First come named moves, each a turn or a mirror, each shown by rows before and after it. For each pair of rows after them, which moves, in which order, take the first row to the second? The first pair is done for you.
S:
[ -8  -2   5  -5  26   4  26 -24  -5] |-> [-19  -2  19  -8  20   2  28  -6   8]
[  2  33  -5   6 -17 -30 -28  -1  19] |-> [  6  34 -11   7 -14 -30 -29  -8  13]
[ 13 -10  -6  11 -29   9   5 -15  -3] |-> [  2 -12   6   7 -34   8   6   1   9]
[ -6  -4  -7 -12  10   0  -7   1 -12] |-> [-11  -5  -1 -12   7  -1  -7  11  -4]
C:
[ 21  -6 -16  -4  29   6 -30 -27 -36] |-> [ 38   6 -17  10 -13   3 -39 -11 -31]
[  0 -11   5 -10  -7   7  17  -7  14] |-> [  0 -14   3  -9  -7  10  16  -5  10]
[ -9 -13  -3  -8  11  19   6 -22   8] |-> [  6 -15  -7   4 -14  29   1  -9   2]
N:
[ -7 -10   6  12   4   2 -24  28 -15] |-> [  4  21  10   8 -18 -27 -12   3   1]
[  6 -11  -2 -13  -2  21  24 -34 -35] |-> [-29 -13  20 -18  29   7   3  10 -30]
[ 11 -18  -6  11  10  37 -17  16 -40] |-> [-12  29  24  -1  13 -29 -25  30 -12]
[ -4  -3  19  -7 -26 -10  13   8  14] |-> [  4 -17  10  -3 -28  12  17   1   5]

Each pair is two moves apart.
[  3 -29  23  -4 -11  24  50   5 -19] |-> [ -7   4  33 -13 -22 -15  53  -7  17] => C, C
[-20  10  -3   8  -3  15   6  20  45] |-> [ 13  14 -39  18   1  22  -1 -22  12] => S, C
[  4 -23  14 -19  -8  27  25   0   4] |-> [ 22  -7   5 -12 -35  21  18  -8   5] => S, C
[ -4   3   1 -12   5   0  -1  13 -25] |-> [  9   4  -5  -9  -5   3   6  -1 -27] => N, N
[ 19 -13   3   4   2 -12 -15   4 -17] |-> [ 25 -12  -2   6  -8  -8 -13  -2 -14] => C, N
[ -7   8   5 -11  33 -24  11 -28 -13] |-> [ 11   1   5  -8  -2  -4  32 -40   0] => S, N
[-15 -11   7 -14 -40  14   9  -3  29] |-> [-26  -9  15 -15 -30   6   5  11  32] => N, N
[ 10  15  16  -1 -14 -15 -15  21   5] |-> [ 16  18  -3  -6  10 -20 -13 -15  -9] => S, C
[ 14  -4  -7   2 -24   4   7  12  16] |-> [ -4 -16  -7 -14  20   4  17  -5  13] => C, C
[-13 -14  19 -13  11 -12  13  27  45] |-> [  7 -24  -1 -16  16   4  36 -24  31] => N, C
[ 13   3   2   2   0  -9 -14  12 -18] |-> [ 23   2  -6   2 -10  -3  -6  -5 -13] => C, N
[ -6 -12   3   5   9   3  10  25 -29] |-> [  6   9   2  12 -21  -9   3  26 -19] => S, C
[  4 -21   8   8  -9  25   7  14  -1] |-> [ 14   6  11   6 -27  -2  16  -8  12] => N, N
[ 19  12 -30  27  -7   5 -52  19 -22] |-> [ 19  33 -10  22 -41 -18 -33  19   9] => S, N
[ -9 -19  42  -8 -15  12  19  26   9] |-> [-14 -15  22  -8  40   0 -12  17 -29] => S, N
[ 23  30  25  -1  15 -33  -9 -11 -37] |-> [ 46  24  12  11 -17 -13  -7 -18 -34] => N, C
[ -5 -23 -14   8  18   6 -28  31 -36] |-> [  1  27  -3   0   0 -52 -20   7 -15] => N, S
[ 20  23  12   2 -46 -19   7  -7   7] |-> [ -2 -25   2 -12  31  16  18 -23 -30] => C, C
[ 11 -17   5  -6 -10  19  27   1   3] |-> [ -1 -19  10  -5  -7  18  18  21   9] => C, N
[ 12  -1  -1   3 -18  -3  -2   9  -3] |-> [ -3  -5   1 -10  17  -8   3  -6  -1] => C, C
[-11   7 -10  -8  46 -20  16 -31 -22] |-> [ 29  21 -12  25 -42 -11  -3   6 -23] => C, C
[  7 -16   0  -9  15  14  34 -13 -11] |-> [  7 -14  14   0 -13  20  31  17   0] => S, C
[ -2 -13   8   5   9   9  -6  24 -24] |-> [ 18   8   6  10 -31  -4  -2  12  -7] => C, N
[ 17 -14   3  13  -3  17 -11  13 -47] |-> [ 25  -6  -2  16 -33  17 -14  13 -27] => C, N
[  3 -17 -19  22   0  12 -30   2   1] |-> [-11  -2  -3  13  -8  -7 -27  12  30] => S, C
[  5 -25  18  13 -23   2  15  23 -10] |-> [ 14 -24   9  10 -33   6  24  -1   3] => C, N
[ -2   2   0   6  13  33  16  -8 -17] |-> [-10  20   2   1  28   5   5  -9 -19] => N, S
[ 13 -22 -19  -9   4  11  26 -38  11] |-> [-12   6   7 -19  17 -36  15 -16  30] => N, N
[ 43  43  13  26  -1 -42 -15   2 -51] |-> [ 63  18   9  34 -43   2  12  -5 -43] => S, N
[-19 -14 -16 -13  25  15   6 -23  36] |-> [ -7 -36 -22   1  18  43  -2  -3   7] => N, C
[-22  21   0   1  17 -20 -32   6  14] |-> [  8  15 -29   9   6  -3 -22 -36  -3] => S, N
[ 23 -18  20   5 -22  21  48 -35 -18] |-> [ 17  -4  35   4 -42   3  47 -23   5] => C, S
[ -7  -6   5 -11  25   9  10  12  -6] |-> [  4  -5   3 -10  22   8  17   1 -15] => N, C
[-11 -20 -12   5  31  -1 -15  -7   2] |-> [  8 -11 -20   6  10  -5  -4 -34   5] => N, N
[ 11   1 -20   9   5   5  -5 -25  -8] |-> [-21  -6  13  -2  11   3   4  12  20] => S, C
